In the data rows, zero lies at 4.5, halfway between 4 and 5.
Each row in the table below has a label, given by one hidden rule.
[5 4 7 4 4 5 4 6 6 4 8 4 3 5 4 4 5 4 2 5 3 4 4 5 8 4 5 4 4 3 5 3 6 3 5 3] 1
[6 4 4 3 5 5 4 6 4 5 6 8 3 8 4 5 6 4 2 5 5 6 4 4 5 3 5 5 5 3 5 6 4 4 5 4] 1
[6 4 3 4 5 4 4 7 2 5 5 7 1 3 4 6 6 8 3 6 5 6 4 6 3 2 4 2 4 4 5 4 4 4 1 5] 1
[7 3 8 3 5 5 3 5 4 5 6 7 0 5 3 5 5 5 6 8 6 7 5 7 5 4 4 4 4 4 5 6 3 4 6 5] 2
[3 5 6 3 3 6 4 1 4 2 6 1 7 3 2 5 5 1 4 3 2 2 6 4 6 5 5 2 4 4 5 2 7 3 9 2] 2
[9 5 5 4 6 4 4 5 6 6 5 9 1 7 7 1 3 5 4 7 6 9 3 5 6 0 4 9 6 5 5 9 4 6 0 5] 3
[0 2 5 2 4 6 5 5 7 3 7 5 3 9 4 7 7 3 0 6 2 6 6 4 7 3 6 7 4 4 5 2 6 2 7 2] 1
[9 6 7 5 4 5 4 3 8 5 9 7 7 5 5 3 3 2 3 3 5 6 4 3 7 3 5 5 5 4 5 6 4 5 3 4] 1
[4 6 4 5 4 4 5 5 5 4 2 3 6 6 5 5 5 4 4 4 4 6 4 2 6 4 5 5 4 6 5 4 6 5 5 4] 1
[8 5 7 3 5 5 4 2 6 5 9 9 3 8 5 0 3 0 3 8 5 5 5 4 8 2 4 5 5 2 6 5 4 6 0 2] 2
[3 4 1 5 5 4 4 7 3 6 3 8 1 5 5 6 5 7 5 5 7 8 3 7 4 4 4 5 5 4 5 5 3 5 2 6] 3
[4 4 4 4 5 4 5 7 8 5 1 4 4 7 5 7 7 7 4 5 5 9 5 3 3 2 5 8 5 5 4 4 4 5 4 3] 3
[7 5 4 5 5 4 5 5 3 6 4 5 7 6 4 2 2 4 6 3 5 4 4 5 4 4 4 4 5 5 4 7 4 5 4 6] 3
[2 5 2 5 4 3 5 5 9 5 2 1 3 5 6 6 3 5 5 6 4 8 4 3 3 3 6 9 4 5 4 5 5 5 4 5] 1
[4 3 6 4 5 4 5 7 4 4 6 5 3 8 5 6 6 5 3 5 6 7 4 5 4 4 5 4 4 4 5 4 4 5 6 3] 1
[7 4 9 4 5 5 4 4 4 4 7 8 6 4 5 2 4 4 4 6 5 4 5 6 7 6 3 3 5 3 5 7 4 5 2 3] 2
[4 3 0 5 5 4 4 7 5 5 0 5 0 6 4 8 5 7 5 6 6 9 3 4 4 4 3 7 4 5 5 6 4 5 0 5] 3
[5 5 6 3 5 6 4 4 4 3 8 8 1 5 5 4 5 2 2 7 4 3 5 3 6 5 4 4 5 3 5 4 4 4 6 4] 2
[4 3 3 5 4 5 4 7 0 5 3 0 0 2 3 6 7 8 4 6 6 3 4 8 4 6 4 0 3 4 5 2 4 3 6 5] 1
[6 6 5 6 4 4 5 2 3 5 3 1 9 0 6 0 2 5 8 3 4 0 5 4 2 8 4 4 5 6 3 5 5 4 9 7] 2
[2 3 3 4 5 5 4 7 5 4 4 3 3 6 4 9 5 5 4 5 4 4 5 4 4 6 5 7 4 4 4 3 6 3 7 4] 3
[0 2 4 4 3 6 4 2 1 3 8 3 7 3 2 7 7 4 2 4 2 2 6 5 4 7 4 2 4 4 5 1 6 2 9 1] 2
[3 6 2 5 5 4 5 4 5 5 4 4 7 3 6 4 4 3 6 4 4 5 5 3 3 5 5 6 5 6 3 5 5 5 2 6] 1
[9 5 4 4 6 3 5 6 3 5 3 7 0 9 6 4 6 6 5 6 7 6 3 7 6 3 4 4 6 4 6 8 3 5 0 5] 3
[8 5 4 5 5 4 4 4 3 6 4 5 4 7 5 4 4 5 6 5 7 5 4 7 4 7 3 3 5 4 5 5 4 5 6 7] 2
[9 7 8 4 4 4 3 3 0 5 7 6 5 3 6 2 3 6 5 5 6 3 4 6 5 8 4 4 5 4 5 5 3 5 4 5] 3
[0 2 3 5 3 4 6 6 4 3 4 2 2 7 2 9 8 3 3 5 3 4 5 5 3 5 5 5 3 5 4 1 6 3 9 2] 1
[2 4 4 5 4 5 5 2 5 3 5 1 6 3 4 4 3 1 4 1 2 2 7 2 4 6 5 6 5 5 4 2 6 4 7 3] 2
[3 5 4 5 5 4 4 6 7 5 2 7 1 6 5 5 5 8 4 5 6 7 4 4 4 5 4 6 6 5 5 5 4 6 1 6] 3
[2 6 3 6 5 4 6 3 9 4 2 1 9 3 5 1 2 1 5 3 3 4 6 0 2 4 6 9 4 8 3 4 5 5 1 5] 1
[5 5 4 5 5 4 4 3 4 5 6 6 8 0 5 1 3 7 8 1 5 2 5 6 1 7 4 4 4 5 4 4 3 6 4 6] 2
[2 4 7 4 5 5 5 3 9 4 5 7 5 9 5 4 5 0 2 7 2 7 6 2 8 0 6 9 6 4 5 7 6 6 2 2] 1
[8 4 6 4 4 5 4 5 8 4 6 4 6 4 4 7 3 3 4 5 4 3 5 4 7 4 5 6 5 3 4 6 5 5 3 3] 1
[7 4 7 4 6 5 4 4 2 5 6 9 3 7 4 5 5 7 4 7 4 6 4 6 7 5 3 4 5 4 5 6 4 5 5 2] 3
[8 6 6 3 6 4 3 7 5 6 7 9 0 7 6 4 3 6 3 7 6 8 3 6 6 1 3 4 6 2 6 7 3 6 0 4] 3
[9 4 0 2 6 4 4 8 4 6 4 7 1 7 5 5 6 9 5 7 8 7 2 8 7 2 3 1 6 4 5 7 3 6 0 5] 3
[4 4 3 5 5 4 5 4 3 5 5 3 4 5 4 7 4 5 4 5 5 6 5 3 4 4 5 4 4 5 4 3 5 5 3 5] 1
[8 5 5 5 5 5 5 7 6 5 4 4 2 4 5 3 3 5 5 4 4 5 5 6 4 4 4 5 5 5 4 7 3 5 3 5] 2
[6 4 5 4 4 5 4 5 6 5 3 8 2 6 5 6 6 6 3 7 5 8 4 6 3 4 4 4 6 4 5 6 4 5 4 3] 3
[1 5 3 5 3 4 5 3 3 5 3 0 9 2 4 3 3 3 6 2 4 1 6 5 2 8 5 5 3 5 4 4 4 4 7 6] 2
[5 3 3 5 4 4 4 8 3 5 3 3 4 5 4 6 5 7 7 3 6 7 2 6 4 4 4 1 4 4 5 3 3 4 5 5] 1
[5 5 0 5 4 4 4 5 2 4 1 2 6 2 4 5 5 7 7 4 6 4 4 6 5 8 4 2 4 5 4 3 4 4 9 6] 1
[5 4 8 3 5 6 3 5 3 4 9 8 3 6 4 3 5 4 2 8 5 4 5 6 7 3 4 3 6 3 6 6 6 4 3 1] 2
[4 3 8 3 4 6 4 4 4 4 7 7 0 4 4 5 5 4 3 6 4 5 4 6 7 4 4 1 4 2 5 6 5 4 4 3] 1
[5 5 5 4 4 4 5 4 3 4 6 3 4 2 5 5 4 5 6 3 4 2 5 6 3 3 4 3 4 4 5 6 4 4 7 6] 2
[4 5 2 6 5 4 6 4 6 6 3 3 5 9 5 3 2 5 5 3 6 8 5 3 6 5 5 8 5 6 4 7 3 5 5 6] 3
[7 5 7 5 4 5 4 0 4 4 8 6 4 3 5 3 4 3 5 4 3 4 4 3 7 4 4 4 5 4 5 6 4 4 7 4] 3
[2 5 3 5 5 4 5 5 5 5 5 0 5 5 5 4 3 4 5 3 4 4 5 4 4 6 5 6 4 5 4 5 4 5 6 4] 1
[5 2 5 3 4 5 4 4 2 3 6 4 3 1 3 6 7 5 3 3 3 2 4 6 6 8 4 1 3 2 5 2 6 3 9 3] 1
[5 3 5 5 4 5 4 4 0 4 6 4 4 0 3 7 6 5 6 3 5 2 4 7 2 6 3 2 4 3 5 3 5 3 9 5] 2
[7 6 6 6 4 5 5 1 5 4 4 3 7 0 5 3 2 2 5 2 4 2 4 5 4 7 4 3 5 6 4 4 5 5 9 5] 1
[5 3 5 3 5 6 3 5 1 5 7 7 1 5 3 7 6 6 5 6 5 5 3 7 5 4 3 1 5 3 6 4 5 4 3 4] 2
[3 4 3 5 4 5 5 6 5 5 3 0 5 2 4 6 6 6 5 4 4 5 5 4 5 7 4 3 4 5 4 2 5 4 9 6] 2
[5 4 2 4 5 4 4 8 1 6 2 6 0 8 5 5 7 6 7 6 7 9 3 7 5 2 3 6 6 3 5 6 3 6 0 5] 3
[6 6 6 4 4 5 4 3 6 4 6 9 4 5 5 0 3 2 5 5 3 5 5 5 9 3 4 4 6 4 5 6 5 5 4 3] 2
[6 5 7 3 5 4 5 3 6 4 7 8 5 5 5 3 4 3 4 6 4 5 4 3 5 6 4 9 5 5 5 6 4 6 2 4] 3
[3 3 2 5 4 4 5 5 2 5 1 0 5 1 3 5 6 7 6 3 5 4 4 6 1 7 4 0 3 5 4 2 5 3 9 6] 1
[3 4 4 5 4 5 5 3 5 5 6 3 8 3 5 6 4 5 4 3 3 4 6 4 4 6 5 3 4 4 4 2 5 4 6 4] 2
[4 2 5 3 5 5 4 6 6 4 4 6 1 5 3 9 7 7 2 9 4 9 3 5 7 2 4 5 5 3 6 5 4 3 3 2] 3
[0 3 5 4 5 5 4 7 6 4 6 5 2 6 3 6 7 6 3 5 4 3 5 6 4 6 5 3 5 4 5 3 6 3 9 3] 1
[8 5 7 3 5 5 5 4 7 4 8 5 1 6 6 2 4 3 2 6 4 6 5 3 8 2 4 6 7 3 5 8 5 5 1 4] 3
[9 6 7 4 6 4 3 4 8 6 6 8 0 7 6 5 3 5 2 7 6 6 4 6 7 0 4 8 7 4 6 9 4 6 0 4] 3
[8 5 7 5 4 5 4 3 4 5 5 5 7 3 5 2 4 4 5 3 4 3 5 4 3 6 4 5 5 6 5 5 4 5 3 6] 2
[6 3 4 3 5 5 4 6 6 4 8 8 0 8 4 5 7 4 2 5 3 6 5 4 7 1 5 3 6 3 5 4 4 5 4 1] 1
[8 4 8 2 5 5 4 7 2 6 7 8 1 5 5 6 5 6 4 7 7 6 3 9 8 4 4 3 6 2 6 8 4 6 0 3] 1
[7 3 2 4 5 5 4 8 2 5 4 5 0 6 4 7 7 7 6 6 6 7 4 5 6 3 4 3 4 5 5 4 4 6 4 5] 1
[5 4 6 5 5 6 5 5 7 3 5 4 3 6 4 6 4 2 3 5 4 3 5 3 5 3 6 8 5 4 5 6 6 4 4 2] 1
[2 4 4 3 5 6 5 5 5 4 6 7 6 6 4 6 6 2 2 6 3 4 4 4 6 5 4 5 4 4 5 4 5 4 7 2] 3
[2 5 4 5 4 5 4 4 5 5 4 3 6 4 5 3 5 4 5 4 4 5 4 3 4 6 5 6 4 4 5 7 5 5 5 4] 1
Which column or columns does the hidden rule look at? Columns are counted from 0, in order:
22 26 27
Which label does each new row get?
[4 4 6 5 5 5 4 3 6 4 6 4 6 1 4 3 5 2 2 5 4 5 6 4 6 3 4 5 5 4 4 4 5 5 7 5] -> 2
[1 3 7 3 3 5 4 4 5 3 7 5 4 3 3 7 6 1 2 3 2 3 4 3 6 7 5 3 4 4 5 2 5 3 9 4] -> 1
[7 4 6 4 5 4 4 6 4 6 3 6 4 5 5 5 3 4 5 6 5 4 5 4 6 5 4 5 5 4 4 4 4 5 2 4] -> 2
[6 5 3 5 4 5 5 4 3 5 5 4 5 3 6 4 3 6 7 3 6 3 4 4 2 5 4 4 5 5 4 5 5 6 5 7] -> 3
[1 3 2 4 5 5 4 8 0 4 1 1 1 3 3 9 8 8 6 4 6 5 4 7 4 5 4 2 4 4 4 1 4 4 5 4] -> 1
[5 5 5 5 5 4 5 4 5 4 4 6 8 2 4 2 3 4 4 2 4 4 4 4 6 6 5 5 5 4 4 5 4 5 4 7] -> 1
[6 4 6 3 5 5 4 5 9 5 6 7 2 9 5 4 4 5 2 7 4 8 3 2 7 1 4 7 5 4 5 9 4 6 1 3] -> 3
[6 5 9 4 4 6 4 1 3 3 8 8 5 1 3 2 3 3 4 6 5 0 5 5 8 5 4 3 5 2 6 4 5 4 7 4] -> 2
[2 6 3 7 4 3 5 4 5 5 2 0 9 0 5 2 2 4 7 0 4 0 5 2 0 8 5 3 4 6 3 2 5 5 9 7] -> 1
[3 5 5 5 5 4 5 3 2 4 4 2 6 4 5 4 2 4 5 4 3 5 5 4 4 6 5 3 5 4 4 3 4 5 5 6] -> 1
[3 2 3 2 5 5 4 6 7 4 5 4 1 9 3 9 7 6 3 6 5 7 4 6 6 2 4 4 4 3 5 4 5 3 4 3] -> 3
[5 4 7 4 5 5 5 5 5 5 6 7 6 4 6 5 3 1 2 7 3 6 5 3 6 3 4 8 6 5 4 8 4 5 2 3] -> 3
[6 5 9 4 4 5 4 3 4 3 5 4 9 2 4 3 4 5 5 5 5 4 5 5 5 6 4 1 5 3 5 5 5 4 7 4] -> 2
[4 6 5 5 4 4 4 1 2 5 4 5 8 0 4 3 4 6 8 0 5 2 5 5 4 8 4 4 4 5 3 6 4 4 5 7] -> 2
[4 5 3 6 4 4 6 5 5 5 2 2 9 2 5 4 3 4 7 1 5 2 4 3 2 5 5 5 4 7 3 3 5 5 6 7] -> 1
[3 3 4 5 4 5 4 4 2 4 5 4 7 0 4 5 4 5 6 3 3 0 5 6 3 5 4 1 5 3 5 4 4 4 7 6] -> 2
[8 5 4 5 6 4 4 5 6 6 4 8 3 5 6 1 4 7 6 4 7 7 3 6 5 2 4 4 6 4 5 7 4 5 2 5] -> 3
[7 4 4 5 4 4 5 5 4 4 3 2 4 4 4 4 4 5 5 4 4 6 4 5 2 6 5 4 4 6 5 5 4 4 5 5] -> 1
[0 4 0 6 4 3 5 6 3 4 0 0 6 3 4 5 4 8 8 0 6 1 5 4 0 8 4 4 2 6 3 0 3 4 8 7] -> 2
[4 5 4 4 5 5 5 2 8 5 4 2 6 7 5 1 3 2 4 5 4 5 5 3 7 3 5 9 5 5 4 7 5 6 0 5] -> 3
[5 4 2 4 6 4 5 6 7 5 4 7 2 8 5 6 5 6 4 7 5 8 4 5 5 2 4 7 5 3 5 5 4 4 0 4] -> 3
[2 4 4 5 5 4 5 5 7 4 3 2 2 7 4 4 4 3 2 4 4 7 5 3 3 3 5 8 5 6 4 7 5 5 4 5] -> 3
[5 4 4 3 6 5 4 7 5 5 4 8 4 5 4 7 6 4 4 6 4 7 5 7 3 3 4 5 3 4 5 4 4 4 4 4] -> 2
[6 4 6 3 4 5 3 4 1 4 8 7 5 0 4 3 4 5 5 5 5 2 5 6 6 6 4 1 5 3 5 4 4 4 7 5] -> 2
[3 6 1 6 5 3 4 6 4 5 0 1 4 5 5 4 5 6 7 3 6 5 5 5 2 7 4 3 4 6 4 5 4 6 0 6] -> 2
[2 4 7 6 2 5 4 0 1 4 5 2 9 0 5 3 2 3 7 2 2 0 6 4 3 8 5 4 3 4 3 2 6 4 9 4] -> 2
[6 4 4 4 5 5 5 5 7 4 4 8 2 6 4 3 5 3 2 5 4 7 5 2 3 3 5 6 5 4 5 4 5 3 6 4] -> 1
[7 5 5 5 5 4 5 2 6 5 3 5 6 4 6 5 4 3 5 4 6 2 5 3 6 3 5 2 4 5 5 5 5 4 6 4] -> 1
[3 4 6 4 4 5 4 3 5 3 6 4 5 3 4 5 5 2 3 4 2 3 5 3 3 5 4 3 5 4 5 3 6 3 5 5] -> 2
[0 5 7 5 5 5 5 4 9 4 5 4 5 5 5 4 4 2 3 2 3 7 5 2 5 4 5 8 4 5 4 2 6 5 7 3] -> 3
[3 4 4 5 4 4 5 4 5 4 5 2 3 2 4 5 4 4 4 5 4 4 5 5 4 4 5 6 4 5 4 3 4 5 2 4] -> 1
[9 6 9 4 4 5 4 1 3 4 9 7 5 4 5 1 2 2 4 4 4 3 5 6 8 2 4 5 6 4 6 9 4 5 2 5] -> 2
[7 5 4 3 5 4 4 6 5 5 3 8 3 7 5 3 5 7 4 8 6 7 4 7 5 1 4 4 5 4 5 5 4 5 0 5] -> 3
[7 6 8 4 5 5 4 2 4 5 7 9 8 6 6 1 2 2 3 5 6 3 5 5 6 4 4 3 5 4 5 7 5 5 2 4] -> 2
